Read these off the array that follows. Indices start at 1.
1) Find the bottom-left entry.
2) Find the entry in row 3 and column 3.
3) Find the entry in the top-left corner.
4) Find the entry in row 1 and column 2.
5) Find the entry at row 3, column 1.
6) Find the entry in the bottom-right corner.
[[120 123 132 129 137 124 138 130 123 126]
 [129 129 123 131 122 133 127 124 130 133]
 [130 130 121 132 120 134 128 122 130 135]
 [129 129 122 131 121 133 128 123 129 134]
 [129 129 121 132 121 134 128 122 130 135]
 [129 129 122 132 121 133 128 122 130 134]
 [129 129 123 131 122 132 128 123 130 133]
 [129 128 135 124 136 122 128 134 127 122]
 [129 129 124 130 123 132 127 125 129 132]
 [149 140 142 115 132 121 106 143 137 115]
 [149 140 143 114 133 120 105 144 137 114]
 [129 129 122 131 122 132 127 123 129 133]
 [153 143 143 112 130 121 101 145 140 114]]
1) 153
2) 121
3) 120
4) 123
5) 130
6) 114

Read these off the table that follows. Indices start at 1.
1) Which number is the entry at row 1, column 2?
2) Which number is the entry in row 1 and column 3?
3) Which number is the entry in the top-right corner?
4) Which number is the bottom-left entry?
5) Which number is the entry directly below 123?
6) Which number is the entry directly above 114?
[[120 121 143 121 128 124 140 127 105 145 121 134 141]
 [149 125 146 141 116 113 151 123 149 126 138 149 126]
 [113 127 152 124 133 115 119 116 105 118 112 150 122]
 [152 140 111 107 115 134 121 126 128 143 127 112 136]
 [122 116 146 104 132 132 104 114 121 132 126 137 122]
 [119 143 110 140 150 152 133 148 148 107 116 148 146]]
1) 121
2) 143
3) 141
4) 119
5) 116
6) 126

array([[123, 131, 128, 118, 125, 128, 127, 152, 139, 129, 113],
       [136, 126, 109, 120, 144,  99, 132, 132, 133, 126, 130],
       [131, 127, 136, 125, 132, 107, 119, 138, 135, 113, 110],
       [135, 130, 129, 136, 119, 132, 114, 141, 144, 135, 110],
       [127, 131, 132, 120, 117, 127, 133, 144, 139, 123, 104],
       [128, 121, 112, 137, 124, 116, 126, 142, 124, 132, 133],
       [133, 134, 137, 117, 122, 125, 139, 140, 134, 136, 100],
       [121, 129, 139, 119, 131, 118, 121, 149, 119, 135, 118],
       [136, 126, 109, 120, 144,  99, 133, 132, 133, 126, 130],
       [142, 135, 138, 126, 126, 117, 142, 143, 133, 136, 102],
       [132, 130, 129, 134, 119, 135, 115, 145, 143, 140, 111],
       [133, 127, 135, 128, 131, 110, 118, 137, 138, 113, 110],
       [136, 129, 130, 136, 121, 126, 113, 138, 145, 129, 108],
       [126, 130, 133, 118, 126, 129, 120, 144, 124, 148, 120],
       [125, 130, 130, 118, 121, 124, 133, 146, 139, 119, 107]])
Report the entry in the bottom-right corner.
A: 107
Report the third largest entry.
A: 148
Report the last entry in the row that holds the largest entry.
A: 113
The third entry on the diagonal from the top-right corner: 135
Report the entry just right of the centre entry.
A: 121
The entry in the top-left corner: 123
The largest entry in the first row: 152
Report the largest entry in the last column.
A: 133
The bottom entry of the column that holds the largest entry is 146
Report the entry directly below the centre entry.
A: 99
Report the 4th entry in reading order.
A: 118
Report the 3rd-last entry, reading row by row.
A: 139
Report the bottom-left entry.
A: 125
Report the third entry in reading order.
A: 128
Report the entry just left of the largest entry.
A: 127
The entry directly below the largest entry -> 132
Report the second entry in reading order.
A: 131
The 5th entry, reading row by row: 125
The entry directly above 116 -> 127
Report the entry at the centre.
A: 118

A = [149 134 130 115 152 120 141 128 115 148 138 134 138 114]
The third entry from the left: 130
The first entry: 149
Give the 2nd entry from the left.
Answer: 134
Give the entry just right of 120.
Answer: 141

W = [142 141 144 144 144 113 136 111 113 140 118 106]
The third entry from the left is 144
The first entry from the right is 106
Find the 2nd entry.
Answer: 141
The 2nd smallest entry -> 111
